The rows below fall into families. The same turns and mirrors carry the whole set onto itself and the rows of a family onto each other. For each named row, which other rows are in its family? Write them in the order they are listed.
These 16 rows form 4 families of 4 rows each.
Z: [-19.8 -11.7   6.3 -13.6   1.5  14.2  -1.8  12.5   4.9  -9.7  11.6  26.3
  -4.0  22.5 -26.0  15.9 -10.1   9.6]
Y: [-25.7   7.5  -1.2  10.1   7.0   7.9 -19.6  11.3   8.1  33.9  13.2  -8.0
 -13.2  -1.8 -12.0 -21.5   3.6   5.7]
R: [-15.6  -0.7  21.6 -14.6 -10.9  11.0   8.2  -9.7 -10.8 -26.7  -1.6   0.7
   5.7  -0.8 -30.8  25.5  -7.8  12.0]
E: [ 18.1   1.3  -0.4 -19.2   7.0  17.9   0.2 -10.7 -10.2 -21.5  -2.4 -21.1
  13.8  -3.8 -38.2  10.9 -12.7  -6.1]
B: [  4.7  28.5 -16.2  -8.8  14.0 -18.9  -1.7  10.9  12.6   1.5  -0.4  22.0
  15.0  13.4  -7.5   3.0  25.7 -17.7]
K: [ -8.1  -9.9  -8.3   3.1  -6.7  -2.9  13.2  12.0  25.0  -4.0   1.7  11.8
 -17.5  14.0  13.6 -17.0 -27.7  -3.7]
T: [ 16.4  34.5 -13.8 -11.0  11.2 -19.1   2.0  -1.5   4.2  -6.5  -8.5   2.6
  22.4  -0.1 -11.7   4.6  25.6 -22.1]
U: [ -1.1  36.7   3.0  -7.9  -1.9 -22.9   8.9  -6.9  -0.3 -14.6 -10.9   7.6
  20.5  -4.0  -9.5  14.7  28.3 -11.0]
J: [-12.2  30.4   0.2  -7.4   0.8 -23.4   5.7   5.9   8.0  -6.4  -3.8  27.8
  13.1   9.5  -4.6  12.8  28.6  -7.5]
W: [ 13.3 -10.9 -16.5 -18.4  20.3  20.2  -9.9  12.1   5.1  -3.5  10.5   4.1
   4.1  18.8 -33.2   1.6 -14.6  -8.3]
X: [-19.3  19.5  13.0   9.5  -5.2   5.7 -10.2 -11.4  -7.5  16.5  -0.4 -35.5
  -2.7 -24.6 -17.1 -12.4   5.1   7.4]
S: [ 19.2  -4.9 -18.7  -0.5   1.8   0.5  10.9   2.7  19.2  -6.5  -4.4 -15.1
  -6.8   2.0   6.5 -24.2 -30.5 -16.8]
M: [  9.2   4.0   1.7   0.4 -15.9  -3.7  21.1 -14.1   7.1 -21.9 -14.1 -26.5
  -3.0 -13.5   5.2 -11.0 -26.8  -7.3]
C: [ -5.5  13.6  -5.3   7.5  10.8  10.2 -19.6   0.5   1.2  27.8   6.8 -32.0
  -3.5 -14.2 -18.1 -23.8   0.8  -2.6]
G: [-17.4  -2.0  12.3   4.5 -23.8  -8.0  23.6  -5.1  12.1 -19.2  -8.0   0.9
 -13.2  -1.7  13.1  -4.4 -24.4   5.1]
L: [-39.5  12.8  17.2  11.4  -8.5   3.1 -10.3  -0.4  -0.3  21.4   7.0 -11.3
 -12.4 -12.0 -10.8  -9.2   6.8  16.3]

Which other rows belong to the same family as W? Z, R, E
Which other rows belong to the same family as T? B, U, J

The rows below fall into families. The same turns and mirrors carry the whole set onto itself and the rows of a family onto each other. For each named row, which other rows are in its family? Write them in the order they are listed.
These 40 rows form 5 families of 8 rows each.
Dok: [ 40.7   1.6  20.1  30.1  20.9   7.4 -49.5  21.6  27.0 -39.0 -12.3]
Soz: [ 50.7  42.4  30.9  16.9  23.9  -1.3 -19.5  24.0  17.6 -17.0   5.4]
Roke: [ 20.7   9.4  33.4  -7.2  23.4 -10.7 -17.6  23.8 -22.6  -8.0 -19.3]
Vov: [ 44.7  -8.8  17.5  28.3  16.4  15.7 -47.9  36.6  14.1 -35.1  -7.2]
kovon: [ 24.0 -17.5  17.4 -12.2   4.7  -5.4 -39.6   0.7   7.6   0.6  11.3]
tobu: [ 43.2  22.7  55.0   8.4  13.5   8.6 -32.1   3.8   4.8 -14.0   6.9]
Veve: [ 19.5   1.5  19.6 -17.2  27.8  -8.2  -9.6  23.6 -19.0  -6.3  -4.6]
lufu: [ 41.6  36.2  26.8  18.4  25.3  -6.1 -10.9  26.0  28.1 -22.8   0.2]
romoz: [ 28.7 -24.2   9.5  -6.2  11.7   1.8 -31.2   0.7  11.5  -4.0  17.1]
mafop: [ 36.3  -3.2   1.4  -9.7  18.1 -21.0  -8.8   6.7   0.6 -29.9 -18.3]
lirum: [ 39.1 -15.6  16.8  21.0  25.4  -1.8 -44.7  32.1  25.9 -40.4 -13.4]
Diru: [ 39.1   2.6   5.8  -7.2  21.1 -16.1  -1.7  14.5  -0.3 -40.1 -15.1]
Gilob: [ 41.1 -16.5   2.8   3.1  31.2 -17.8 -16.3  15.3  30.1  -3.4  10.6]
gotu: [ 34.5 -33.0  22.3  -0.3  13.1  15.1 -30.3  13.6   5.0  -5.0  16.2]
lanik: [ 11.5  12.9  15.4 -15.0  16.8 -19.2 -14.6  22.1 -10.8 -14.4 -13.2]
nimut: [ 37.5   2.9  14.6  -7.3  22.7 -26.0 -12.0  21.5   5.2 -41.6 -21.8]
baz: [ 39.2  29.5  51.6  -3.7  11.4   4.9 -20.1  12.5   1.7 -26.3   4.4]
zabo: [ 36.5 -18.3  -2.7  12.8  27.3  -4.7 -10.7  23.4  25.4  -2.6  10.3]
Kava: [ 13.9  -1.5  24.4  22.9  19.7  11.5 -57.2  36.9  15.3 -16.3  -3.9]
digu: [ 35.0  35.6  43.8   2.9   9.8   1.4 -33.5   2.8  14.6 -27.0   8.2]
Nim: [ 52.8 -14.7  -2.2  10.7  24.1 -13.3 -13.4  29.1   9.6  -3.8  14.9]
muman: [ 11.2  17.5  22.9 -16.4  15.7 -19.6 -30.6  16.5 -10.3  -9.0 -12.1]
sefir: [ 14.2  11.3  20.7 -15.3  23.9  -5.4 -13.9  19.2 -15.5  -3.7 -14.3]
nekim: [ 41.2   6.1   9.0 -10.0  12.8 -15.2  -5.2  22.2 -13.0 -32.3 -16.8]
Zute: [ 58.2  32.0  26.2  22.1  24.4  -9.0 -21.3  33.5  16.7 -22.4   8.6]
mada: [ 12.7  -3.3  25.1  13.5  17.8   5.0 -64.5  27.5  10.1  -7.6  -2.6]
rukes: [ 41.6  -7.7  14.7  28.0  24.0  12.6 -40.1  27.0  23.7 -44.9  -6.2]
sigu: [ 39.2  40.6  26.6  13.2  20.5 -14.9 -14.2  19.1  24.8 -20.0  -8.5]
mamu: [ 38.8 -22.1  28.1  -3.8  14.8   4.8 -25.4  -1.4  -2.0   3.9  12.6]
naz: [ 24.5   6.0  37.7  22.2  30.1  21.2 -49.3  38.3   6.7 -15.7   1.4]
mided: [ 44.7 -18.3  -3.9   7.4  25.7  -0.6 -16.9  20.6  12.9   4.9  14.8]
melub: [ 33.9 -21.9  -2.4  16.4  23.9  -5.8 -24.8  18.9  29.4   1.4   3.8]
mor: [ 17.2   1.7  30.4  20.2  26.7  23.6 -52.1  31.9   9.5  -7.7  -6.9]
renov: [ 53.6   8.0   9.8  -1.5  20.1 -20.9  -9.1  26.7 -10.7 -36.9  -8.8]
pokom: [ 35.1  29.4  49.7   0.5   5.5  12.6 -27.5   5.3   8.6 -22.5  -0.5]
repab: [ 30.2 -26.9  19.2  -6.0   8.3  14.5 -27.7   2.1   6.3  -1.6   9.1]
ser: [ 46.7  29.3  30.5  14.7  30.8 -13.7 -23.2  20.4  36.6 -21.3   4.4]
votiz: [ 22.3 -10.6  35.6  21.2  25.5  13.4 -50.6  34.4  -2.4  -6.9 -10.5]
dor: [ 54.9 -10.9  11.3  27.5  22.7   4.1 -42.6  37.3   9.7 -35.5   0.3]
rigu: [ 30.1  28.5  44.7   0.8   4.6  -1.1 -47.3   5.0  14.2 -18.4   5.4]

Which other rows belong to the same family as sefir? lufu, Diru, zabo, rukes, mor, pokom, repab
Which other rows belong to the same family as Nim? kovon, muman, Zute, mada, renov, dor, rigu
Which other rows belong to the same family as gotu? Dok, Veve, mafop, baz, sigu, naz, melub
Which other rows belong to the same family as mided? Soz, Vov, romoz, lanik, Kava, digu, nekim

The rows below fall into families. The same turns and mirrors carry the whole set onto itself and the rows of a family onto each other. For each named row, which other rows are in its family? Write them in the order they are listed.
These 32 rows form 4 families of 8 rows each.
Rona: [ -2.1   3.9  19.6  -5.3  -0.8 -19.8  11.4 -43.7   2.3   9.7]
lolo: [-16.9  -2.9  -8.6   0.3   3.7   6.9   4.2   5.9  23.9  30.3]
tafog: [-11.7  12.5 -23.3  -7.5  24.8  -1.5  -5.8   1.4  10.5 -20.4]
Lev: [-41.1   3.6  -2.0 -26.0   7.2  -6.9  -5.9 -19.5  15.5   3.4]
rom: [-28.8  -3.4   6.0  24.6  -8.4 -15.2  -7.2 -36.6   6.8  -8.8]
bur: [-11.6   1.9 -10.2  16.5   8.6 -20.9  28.8 -16.9  27.3 -11.3]
demop: [-29.3 -18.5  -0.3 -19.1  32.8  -7.6  10.3   3.5   0.5  10.1]
Nule: [  5.8 -29.4   5.2   8.7  17.1 -24.9  -5.9 -22.8 -14.9   0.3]
Fuva: [ -4.9   0.8   8.5  34.8  11.6  -9.3  -2.4  -4.5  -1.4 -21.2]
bib: [-26.4   0.7 -12.9 -11.6 -18.2  -9.4  -8.4 -11.0   1.1  24.6]
vini: [-16.0 -19.7  -9.4  -8.4  12.3 -10.1   9.3   9.9 -10.8  27.9]
foz: [-17.1  -8.9 -16.7  32.5  -1.7 -20.1  15.3 -12.6  16.4  -9.5]
latud: [-34.6  -7.1  -5.4 -16.3   4.6   2.1   6.5  15.0  -9.0  -2.1]
logik: [ -3.8   4.1 -23.6 -21.5  12.7   3.7 -15.7  -2.0  11.5  13.1]
ribor: [ 10.9 -18.1  11.8  -7.3  27.0 -25.5   7.5 -27.2  -4.3  -1.3]
zeruf: [-30.0  10.8   0.9 -29.5   5.6  -5.9 -11.0 -19.1   0.6 -12.2]
sobog: [ 11.4  17.0  11.9  18.7  12.6 -12.4  16.5  -6.3   7.5 -12.9]
Meti: [-14.8   7.6 -10.2 -15.5 -19.8  -8.7 -13.3 -10.8 -14.0   8.6]
Fid: [-23.9   0.4  -5.3 -21.5   0.6   0.0  15.3  15.2  -7.5   5.9]
vadok: [ -3.6 -10.4  -3.4  17.7  16.9  -4.7  23.4 -44.8   5.6  -8.6]
Teda: [-15.1 -29.6  -0.2  25.1  25.9  -0.8   6.6 -28.2  -0.7  13.4]
Ker: [  1.9  11.4 -31.5   3.2   3.6  -3.8  -6.9   8.0  -1.1  -2.6]
Kar: [  2.0 -10.2  23.0  28.3   5.7 -26.9   1.6 -13.9   7.3   0.6]
Sepu: [-14.3  -2.8 -23.8 -16.0  17.1   5.2 -24.6  -2.5   9.8   5.0]
geniv: [ -1.2 -14.6  -8.3  26.5   6.5  -5.6  18.6 -41.0  -1.5  -2.3]
rada: [ -7.5  15.8  10.1   5.2  -8.8 -19.0  15.4 -38.5  16.4   2.9]
Nopa: [ -9.8  -1.1   1.3 -13.8  16.6  16.2  -6.7  -3.1 -17.0 -19.0]
rus: [ -1.0  -6.3  27.7  19.9  15.7 -26.3   6.4 -17.0  15.0  -5.6]
Pogu: [  1.5 -13.6   3.5   8.6  27.7  -3.7  25.4 -30.5   8.2  22.3]
lepak: [-22.7 -14.9  15.0  13.5  -0.7 -16.1 -11.5 -41.6  -7.2  -2.1]
puvot: [-33.0  -8.9  -4.6   0.1  17.4  10.2  -3.9   2.2  27.7  14.2]
zedaz: [  6.7   4.7  -3.2 -14.0   2.6  13.4   1.1   0.8 -21.3  -3.0]

Which other rows belong to the same family as Lev? Rona, rom, bib, zeruf, Meti, rada, lepak
Which other rows belong to the same family as Nule? lolo, bur, foz, ribor, Nopa, puvot, zedaz
Which other rows belong to the same family as Pogu? tafog, demop, Fuva, vini, sobog, Teda, Ker

The rows below fall into families. The same turns and mirrors carry the whole set onto itself and the rows of a family onto each other. For each named row, which other rows are in its family? Write them in the order they are listed.
These 28 rows form 7 families of 4 rows each.
bakos: [ -3.4  16.6  12.0  -2.9 -12.9  -3.5  -2.4  12.4  14.0   8.5  35.9 -11.4
   9.1  14.8]
zupen: [  8.0 -14.6 -28.7   0.1 -16.2  17.5   6.9 -13.9  -7.9   1.0 -21.8  -6.7
 -21.2 -24.0]
kimub: [ 11.6  19.0   3.0  10.7 -13.0 -29.5  18.9  10.3  10.6  11.2  17.1 -10.8
 -16.0   1.8]
fezo: [  2.2 -12.0 -23.9 -12.0  -6.0  10.5  17.8  -3.6  -3.3  -6.0 -30.2  -5.0
 -19.7 -15.1]
nol: [  1.0   5.6  12.8   3.1 -13.8 -29.3  -4.6  -2.8   0.2   8.2  34.3 -14.6
   5.0   7.1]
kavu: [ 17.0   6.2  -9.4 -15.8 -27.0  -5.1   0.5   9.6   8.6 -12.0   9.1   7.6
 -11.8  22.8]
Kini: [ 14.2  -7.8 -15.4 -10.4  -9.5  18.5  21.7  -2.8 -14.7  -7.3 -27.6  -0.5
 -10.1  -8.4]
mive: [-28.4  -6.2 -23.6   5.7   1.5  15.0 -19.5 -26.4  -8.9  -2.3  17.0   2.8
   1.2 -16.1]
zil: [ 22.9  13.6  -5.7  -4.3 -26.0  -6.0  28.7  14.7   3.4  -2.5   9.1   1.7
  -9.6  15.1]
lomik: [  1.8 -14.7 -30.7 -15.6  -8.9   9.8  -7.2  -6.1   1.1 -12.3 -17.2  13.4
 -17.2 -12.0]
munem: [-12.8  14.5  -2.0   5.6 -16.2  -0.1 -11.8 -10.8  -1.3  -2.7  43.4  -2.9
   6.4  18.6]
gavu: [  2.5 -22.0 -23.9  -7.2  -3.4  19.8   7.9 -22.0  -9.6   2.1 -10.7   3.1
 -15.1 -28.6]
fomo: [ 24.4   8.8 -17.9   5.6 -10.4   3.0  28.2   0.4   4.0  -8.0 -11.1  -2.6
 -26.5 -24.4]
Biz: [-19.1   2.3 -12.9  16.8  10.6  24.0  20.2 -15.0  -2.4  -9.1 -11.4 -12.8
  -1.3 -27.6]
nasen: [-29.5  -4.7  -9.9   1.3  12.1  13.1 -10.0 -14.8 -14.2   8.1  -9.2 -22.3
   2.0 -21.8]
nupen: [-32.3  13.0   8.4  21.9   7.9  -8.6  11.2  -5.7   4.3   9.3  16.7 -20.6
   9.3  -1.7]
zole: [ 39.0   4.8  -7.1 -11.0 -23.1  -8.7   6.9   6.7   4.5 -11.9   7.8  -3.1
 -16.4 -12.4]
nukag: [-12.8  23.0   1.4  12.2  -2.6  -9.9 -13.0   3.7  -4.8  20.1  37.2 -14.7
   7.7  -7.9]
luf: [-13.3  17.5   4.7  15.9 -17.4  -2.7  -2.0  12.1   8.7  13.9  31.6 -10.5
  16.1  13.1]
nomo: [ 26.8  -5.9  -9.5 -16.0 -19.3  -7.4  14.9  16.1  10.7   6.2  -0.4  14.3
 -13.0  -0.1]
dere: [-28.8   3.6 -14.4  17.1  -1.6  27.7 -11.6 -17.1  -4.7   4.4  10.7 -23.2
   7.3 -21.2]
mumu: [-27.2   0.6  -1.6   5.6   3.2  23.6  -9.1 -25.8  -5.9   4.7  26.1 -22.8
   7.2 -14.2]
seved: [  6.4 -12.0 -17.3  -3.9  -0.6  25.6   7.5  -8.0  -3.6 -21.3 -14.3   1.8
   3.3 -32.2]
bos: [ 24.0  -0.2 -10.6  -0.9 -31.6 -13.4  16.3  15.8   5.2  10.9  -0.7   5.8
 -11.9  10.8]
viga: [ 31.1  19.9  -4.0   0.9 -23.9  -4.5  18.7  15.9  -5.6   4.8  19.5   7.0
  -4.4   5.3]
puvu: [-31.6 -10.5   2.6   9.9   9.4   4.8  -3.5 -17.2  -7.4  -1.2  12.5  -9.4
  24.8 -12.4]
Zat: [-13.2  25.5  -1.2  16.7  -9.3  -5.3   3.2   1.0   0.9  11.7  45.7 -10.8
   8.1   0.8]
sal: [-34.4   0.7 -19.7   9.6  10.8  10.6  -8.1 -17.6  -6.1   7.7   6.4 -18.0
  -1.6 -29.6]

Which other rows belong to the same family as nukag? Kini, nasen, viga
Which other rows belong to the same family as bakos? gavu, nomo, mumu
Which other rows belong to the same family as luf? zupen, dere, bos
Which other rows belong to the same family as zole? nol, seved, puvu

The rows below fall into families. The same turns and mirrors carry the whole set onto itself and the rows of a family onto each other. For each named row, which other rows are in its family? Write them in the order they are listed.
These 30 rows form 5 families of 6 rows each.
Vopor: [ -9.3 -22.7   4.8   7.5   1.3 -17.6  24.9  -2.8]
nenob: [ 12.7   9.0 -15.1  -7.5  27.3 -12.1 -19.7 -17.1]
Gamo: [ -9.3 -12.2  -3.6  -7.1 -16.8  18.0   0.5   9.8]
tati: [ -8.9  -5.2  26.0   7.8  12.3 -28.3   7.3  -6.9]
tisib: [ -1.5  -5.1  27.6   7.7   3.7 -23.4  -2.3 -23.1]
vef: [19.4 12.9 -0.8 -3.4  1.0 25.3 11.8  0.3]
moloz: [ -3.3  -1.4  23.3  16.4  25.7 -13.4   2.3 -21.8]
Zuru: [  1.8  13.8 -20.8  -1.8  33.8   3.6  -5.7 -14.6]
Fon: [  5.2  25.5  -5.4 -19.5  25.1 -13.0  -8.8  -4.3]
Big: [ -5.6  -5.2  26.8  -1.3   5.2 -18.0   2.4 -31.2]
feb: [ 17.7   7.4 -21.4  -7.2  28.0  -3.9 -13.4  -8.6]
Zakiv: [-10.4  -9.0   6.9  -9.2 -26.0   7.8  -5.9  -1.3]
ziko: [ -7.5 -19.4  12.2   9.6   7.4 -13.1  28.5  -2.5]
rubet: [14.1 -6.4 -5.5 -1.5 -4.9 27.2 15.0  1.5]
zepaf: [ -2.6  -3.5 -30.8  -7.3  21.9   4.7 -13.1  -7.2]
tes: [ -1.2   5.9  25.0  14.5  19.1 -14.9  -0.7 -25.0]
keva: [ -1.0 -20.3  -0.6  -9.9 -13.0  19.1  -6.8   6.7]
zomar: [ -3.0  -4.8  -1.4 -13.4 -18.2  20.0  15.5  -1.5]
buvu: [ -8.5  -2.8  14.2 -11.0 -23.7  12.6  -3.6  -4.1]
Doriz: [  6.4   6.3 -12.9 -14.6  17.3 -31.0 -14.5  -4.3]
kobok: [ 11.3  23.5  -6.5  -9.2  24.4 -14.0 -16.0  -2.9]
Met: [-13.8 -15.7  25.3  10.3   5.2 -21.7   7.2  -5.0]
lobog: [ -4.7 -21.5  10.4  -5.6   2.1 -28.5  15.8 -16.8]
Fim: [ -2.9  -1.0 -29.9  -0.3  26.1   9.1  -7.6  -6.1]
mogu: [ -2.6   1.7  -5.1 -11.4  -9.8  29.4  10.9  -2.1]
Maruf: [-14.5 -15.2  11.2   0.2  -0.9 -29.2  16.3 -11.4]
Neke: [15.3 -8.5  2.5 -3.6  0.7 25.4 12.4 11.4]
sor: [ 18.9  15.4   1.3 -12.1  -4.3  23.3   8.3  -1.5]
num: [ -5.4  12.0 -13.7  -5.2  38.8   4.9  -7.7  -6.3]
tere: [  7.2  15.7  -7.2 -13.8  13.4 -30.0 -15.1  -6.2]

Which other rows belong to the same family as Doriz? moloz, ziko, zepaf, buvu, sor
Which other rows belong to the same family as Fim? Vopor, vef, Zakiv, tes, tere
Which other rows belong to the same family as Neke? Fon, Big, keva, lobog, num

